One turn moves each row of this set onto another row. After a few examples, where does it send each row asked below?
Ner: [  2.5, -16.7,  -4.4,  20.5,   3.8,  21.0,  15.5, -19.1, -14.3,  20.3,
   5.2,  -3.0,   0.2,  15.9,   1.4, -26.0,   3.4,  -7.8,  -6.5,   2.7,
 -20.9,  -0.4,  -1.2,   3.4,   1.3, -14.4,   4.9,   7.0, -40.7,  17.4,
   7.6]
timef: [ 13.4, -22.4,  -3.2,  10.4,  16.6,  -7.0,   2.5,  11.7,   7.0,  -2.6,
 -10.9,   2.5,  -8.5,  -4.9,  10.5, -24.6,   4.8, -11.0,   3.8,   9.6,
  -5.1,  14.8,  23.3,   6.2,  -7.0,  -1.1,   1.2,  -2.5, -20.9,  21.1,
  -3.4]
Bere: [  2.9, -33.9,  -4.7,   2.6,  13.2,  29.7,  -0.4,   5.2,   0.6,  18.0,
   0.8,  19.3,   5.3,  16.8,   8.0, -22.4,  14.2, -17.3, -14.4,  -1.4,
  -2.8, -10.1,   0.8,   0.0,  16.6,   3.2,  -8.2,   4.6, -30.1,  39.4,
  -7.8]
dul: [  2.5, -35.0,  -0.6,  14.1,   4.1,  24.4,  17.0, -19.4, -12.5,   1.5,
 -15.3,  11.5,   9.3,  14.7,  14.0, -30.5,   1.3, -11.0, -16.3,  14.2,
 -19.9,  -5.1,  16.5,  -9.9,   9.7, -21.2,  -8.6,  -9.3, -27.0,  28.7,
 -10.1]
bip: [ -4.1, -30.2,   9.0,   1.0,  -3.2,   1.1,  10.4, -17.1,  -6.2,   9.1,
  -7.7,   8.6, -21.3,  15.6,  12.4, -13.6, -19.2,  -3.7, -15.3,   2.8,
   1.6, -11.4,  -8.5,  -1.3, -10.7,   1.6,   1.9, -17.3, -31.4,  24.1,
 -15.0]
sabot: [ -9.3, -14.5,   8.8,  16.7,  11.6,   8.2,  25.3, -10.8, -12.8,  10.5,
  -0.5,   6.7,  -6.3, -14.4,  15.1, -31.9,   1.8,   0.9, -19.7,  -1.7,
 -13.5,  -0.9,   7.4,   9.4,   1.9, -23.7, -20.8,   8.7, -27.5,  26.0,
 -17.5]
Dov: [ 14.0, -20.6,  -2.7,  11.6,  15.8,  -8.6,   1.9,   8.5,   3.8,  -5.8,
 -11.5,   2.0,  -6.0,  -4.8,   9.2, -27.4,   4.2,  -9.1,   0.4,   7.8,
 -12.1,  15.9,  22.3,   5.0,  -5.6,   3.3,  -2.2,   3.5, -25.1,  23.6,
   1.3]
suz: [  4.1, -25.1,   7.8,  10.3,   3.2,  47.9,   1.2, -12.1, -19.4,   9.4,
 -14.5,  -3.6,  -6.6,  -4.4,  22.3, -24.1,   2.0,  -9.9, -15.4,  26.7,
 -11.6,  -2.3,  -4.2,   8.5,  -9.6,   9.0,   7.3,   6.6, -36.9,  20.3,
 -20.7]
Nug: [  9.9, -21.8,  -2.4, -11.0,  16.4,   6.9, -10.4, -11.5,  -4.1,  21.4,
 -28.0,  -5.4,  -1.3,   4.5,  11.4, -27.2,  11.4,  23.5,   1.5,  16.2,
  -6.1, -10.9,   9.9,  -4.3, -15.8,   5.4,  -3.1,   1.4, -28.3,  22.8,
   7.5]
guk: [  6.2, -31.0,   6.5,  13.3,  -0.8,  47.2,   4.6, -10.6, -17.4,   8.5,
 -10.0,  -4.2,  -5.7,   0.3,  20.9, -26.3,   1.8,  -8.8, -19.5,  26.3,
  -5.8,  -0.8,  -3.5,   6.3, -11.6,   5.9,   4.7,   7.6, -38.8,  22.5,
 -24.4]
leni: [  4.5,  -7.0,  13.4,   0.5,   8.6,  34.3,  19.4, -23.3,  -7.8,  15.8,
  -5.1,  -1.2,  -1.5,  -3.3,  -4.2, -19.6,   2.4,   7.6, -17.1,  13.4,
  17.0,   2.5,  -4.5,   0.2,  -0.8,  -2.5, -15.9,  14.0, -32.9,  11.1,
   5.6]
Fiki: [ -6.0, -29.6,  10.2, -11.8,  -0.9,  16.0,  -0.6, -12.3,   2.5,   0.9,
  -3.8,  18.0,   5.9,   6.6,  29.1, -20.0,  -3.7,  -3.5,   3.8,  35.9,
  -9.3, -13.1,   2.5,   8.6,  -7.5,   6.5, -12.2,   1.1,  -9.3,  30.7,
   6.5]
savol: [ -0.6, -39.1,  -3.9,   0.9,  12.8,  27.8,   0.8,   4.7,  -0.5,  17.6,
   2.7,  20.9,   2.2,  13.4,   9.3, -20.7,  14.1, -19.9,  -7.9,  -0.4,
  -1.7, -11.2,   4.3,   2.4,  16.7,   1.5, -12.2,  -1.7, -32.9,  39.2,
  -9.0]
Bopef: [ 14.2,  -4.7,  -2.2,   0.5,   9.9,  22.2,  13.9,  -5.4,  -4.9,  -2.6,
 -20.5,  15.4, -20.8,   3.4,  23.4, -31.1,  10.6,  21.6,   0.1,  20.7,
  15.1,  -7.5,  12.2,  -4.2,  -4.1,  -0.6, -18.0,   7.4, -20.7,  18.2,
 -23.4]
Betub: [ 10.4, -21.1,   8.3,   7.9,  24.5,  25.9,   7.6, -10.2,   8.3,  17.8,
  -1.6,  27.1,   8.5,   0.0,   0.5, -10.4,  -5.1,   6.8, -12.9,  33.2,
   1.3,   7.9,  -2.2, -10.8,  -3.5,  -4.0, -19.3,  -5.1, -39.7,  17.1,
  -9.9]
tuta: [ 20.3,  -8.9,  11.8, -15.1,   6.3,  22.4,  18.9, -16.5, -12.4,  15.3,
  -8.4, -16.6,   6.2,  -6.8,  28.4, -17.0,   0.9,   5.2,   2.0,  19.5,
  -1.3,  -9.3,  -3.7, -13.5, -13.1,   9.6,  -7.6,   6.9, -28.5,  24.1,
  -1.3]
fof: [ -5.3, -21.3,   8.5,  -5.9,  12.9,  25.5,   1.3,   2.5, -22.8,  -7.8,
  -8.5,  15.6, -14.3,   7.7,   0.9, -14.9,   9.2,   2.3, -13.3,  24.3,
  12.7,  -7.5, -12.0,  13.9,  -6.3,  -0.5,  -6.4,   1.3, -21.7,  15.3,
 -23.4]
libot: [  4.3, -25.1,  -1.2,  20.0,  14.9,  13.2,  18.2,  -6.1, -16.8,   2.1,
 -24.8,   2.0,   9.0,   9.3,  -0.4, -10.3,  -5.7,   5.3,  11.9,   2.7,
   2.3,  -9.7,  -6.9,   7.6,  -1.5,   0.0, -20.0, -12.4, -15.3,  28.2,
 -22.5]
Mazo: [ -6.8, -30.9,   4.0,  -8.3,   1.7,  16.7,  -1.5, -10.0,   0.4,   1.4,
  -4.7,  16.7,   4.2,   5.0,  30.6, -19.1,  -4.6,  -1.9,   3.9,  40.9,
  -9.5, -10.0,  -4.0,   6.9,  -7.1,   2.4,  -9.1,  -2.4,  -7.2,  25.1,
   4.3]
tuv: [ 14.7, -14.4,  -3.8,   2.6,   6.4,   0.5,  -8.5, -11.8,   3.8,  24.1,
 -17.7,  10.9,  21.5,   9.3,   3.7, -14.8,   6.8,  -4.0,   6.6,   5.8,
  -9.2, -14.7,   3.8,  10.2, -13.8,   2.9, -12.2,  -0.4, -11.2,  36.8,
 -13.0]
kuzo: [  5.3,  -1.0,  -9.8,  16.0, -13.2,  21.3,   5.0,  -9.8, -14.8,  22.0,
   0.6,   8.7,  -2.9,  -8.3,   2.5, -11.7,   3.8, -15.9,  -8.4,   0.1,
   0.9,  -4.9,  -3.6,   4.8,   6.5,   5.9,  -8.7,  16.1, -42.8,  19.9,
  -3.7]
vepi: [  9.6,  -4.7,  -8.9,   6.6,   8.0,   2.5,  17.5, -17.1,   8.4,  20.2,
  -3.3,  14.1,  14.3,  11.6,   7.8, -16.1,   4.7, -13.6,   1.3,  10.2,
 -13.0,  -1.8,  14.0,   6.9,   6.1,  -8.0, -21.3,  -3.5, -38.3,  41.5,
   0.6]
zerup: [ 16.8,  -5.0,   4.3,   8.8,  -3.3,  25.5,  18.7,  -7.1, -21.4,  19.1,
   2.8,  -8.6,  -4.0,   1.0,  -3.7, -21.9,  17.0,  11.3, -10.4,   9.3,
   6.7, -11.1,  -4.9,   7.9,   5.5,   1.0,   6.1,   6.7, -30.6,  19.3,
 -21.0]
piz: [ -9.0, -40.6,   3.5,   0.0,  10.8,  14.6,  -0.4,   9.2,  16.1,  22.8,
 -10.0,  14.2,  -9.2,  -8.3,  29.5, -24.5,  -4.1,  -1.5,  -7.7,  21.1,
  -2.5,   5.5,  15.5,  -3.6,  -9.9,  14.2,  -9.3,   2.9, -34.9,  17.0,
  -1.7]
kitag: [ -2.0, -36.4,  -3.4,  11.3,   3.5,  12.1,  11.0,   3.7, -23.6,  22.5,
 -24.7,  -1.3,   5.0,   5.8,   9.1, -12.5,  13.5,  11.9,  -5.2,  29.5,
   1.0, -13.3,  19.5,   6.5,   5.5,  -2.6,   0.4,  -7.8, -38.5,  20.5,
   1.1]
kul: [  0.2, -16.9,  12.6,  -7.6,  21.0,   9.4,  13.4,   7.3,  -3.7,   2.8,
  -2.0,  17.0, -16.4,  -9.6,  29.2, -14.7,  -7.6,  -4.9,   0.5,  16.4,
   1.8,  -1.5,  -7.2,   2.2, -17.5,  12.5, -21.8,   1.1, -17.8,  13.1,
 -19.5]
Beman: [ 17.4, -20.4,  13.5, -11.2,  16.3,  28.0,   9.8, -25.2, -24.0,  14.1,
  -6.7,   7.5, -10.0,  -4.0,  12.9, -20.8,  -2.6,  20.4,  -1.6,  14.7,
   5.5, -15.9, -11.2,  14.2,  -6.5,   7.7, -13.9,   0.5, -19.7,  14.6,
  -6.7]
nogul: [ 14.6, -27.4,  -8.9,  -2.2,  10.2,  12.3,  -8.8,  -8.6,  17.9,  23.2,
 -18.8,  13.3,  -0.1,   9.5,  10.5, -14.2,  -2.8,   0.2,   4.3,  12.7,
  10.2,   0.1,  17.6,  13.5, -14.9,   3.2,  -7.8,   7.6, -34.7,  36.6,
   8.9]
Puv: [ 11.2, -15.7,  -0.1,   8.3,   4.0,  -1.7,   1.3, -26.9,  -8.3,  21.8,
 -10.3,  19.2,  -6.6,  13.4,   0.6, -19.4,  -1.1, -21.9, -13.6,  -5.4,
 -11.9,  -5.0,  12.2,  14.3,  -8.0,  -2.8,  -7.8,  -2.6, -31.7,  15.0,
   1.6]
gimud: [  1.3, -15.9,  -6.8,  16.0,  -7.0,  16.3,   9.1,   2.1, -31.7, -10.3,
 -11.9,   1.7,  -8.7,   4.6,  10.8, -22.3,   7.5,  -2.3, -10.4,  10.6,
  -7.5, -11.0,   1.7,  -3.3,  -0.3, -20.0,   7.4,   5.9, -25.4,  23.5,
 -22.8]
gosa: [  3.4, -31.1,  -4.5,  14.4,   8.6,  18.2,  11.5,   1.9,  14.1,  13.8,
 -15.3,  13.3,  21.6,  -4.0,  19.7, -28.1,   3.2,  -0.2,  -0.4,  11.0,
  -1.1,   5.4,  30.8,  -5.2,   7.4,  -5.1, -19.9,   3.9, -29.8,  32.1,
 -17.8]
Zomo: [ 20.1, -24.2,   5.4,  13.0,   7.9,  11.1,  30.1,   1.7,  -8.5,  25.1,
  -3.2,   9.1,   3.5,   3.1,  31.9,  -9.6,  -4.2,  -1.5,   1.4,  19.3,
  -6.1,  -8.4,  13.0, -20.6, -12.0, -17.1,  -2.9,   6.5, -28.2,  15.2,
  -2.6]
Kagem: [ -6.2,  -9.7,  12.0,  10.1,  13.1,   7.9,  25.9, -13.9, -14.8,  11.9,
  -3.4,   7.9,  -4.7, -11.2,  18.1, -31.0,   3.5,   1.5, -21.7,  -1.5,
 -11.7,  -1.6,   6.6,  12.2,   5.7, -24.0, -16.0,  13.0, -24.3,  23.8,
 -18.2]
lonu: [ -0.3, -16.8,  -5.3,   3.2,  -1.1,   3.7,  -7.6,  -0.7,  -7.1,   7.7,
   2.3,  16.7,  -2.8, -10.6,  14.6,  -8.4, -11.4,  12.3,   1.7,   9.5,
  10.8,   4.8,   1.9,   3.9,  -4.6,   1.7,  -3.8,  11.2, -55.1,  21.6,
 -24.4]
falu: [ 20.5, -13.8,   1.1,  -2.2,   4.2,   5.8,   0.0,  -8.6,   2.4,  19.8,
 -17.7,   1.5, -15.5, -19.4,  23.7, -14.4, -11.0,   9.6,  -0.2,  21.9,
  -4.9,  -8.1,  -4.4,   4.0, -23.0,  14.6,  -7.0,  -3.0, -17.7,  30.7,
   0.5]
vevuk: [ 12.9,  -3.4,   2.5,   1.0,   9.1,  24.9,  11.6,  -4.0,   0.6,  -0.8,
 -24.7,  15.1, -23.1,   1.7,  17.5, -29.9,  11.2,  19.3,   2.9,  17.0,
  13.6,  -8.7,  13.2,  -4.2,  -6.3,   2.0, -15.0,   9.9, -17.3,  19.7,
 -20.0]

libot turns into kitag
Bere turns into Dov
Now find these:
zerup turns into Ner
gosa turns into piz
timef turns into Mazo
kuzo turns into Puv

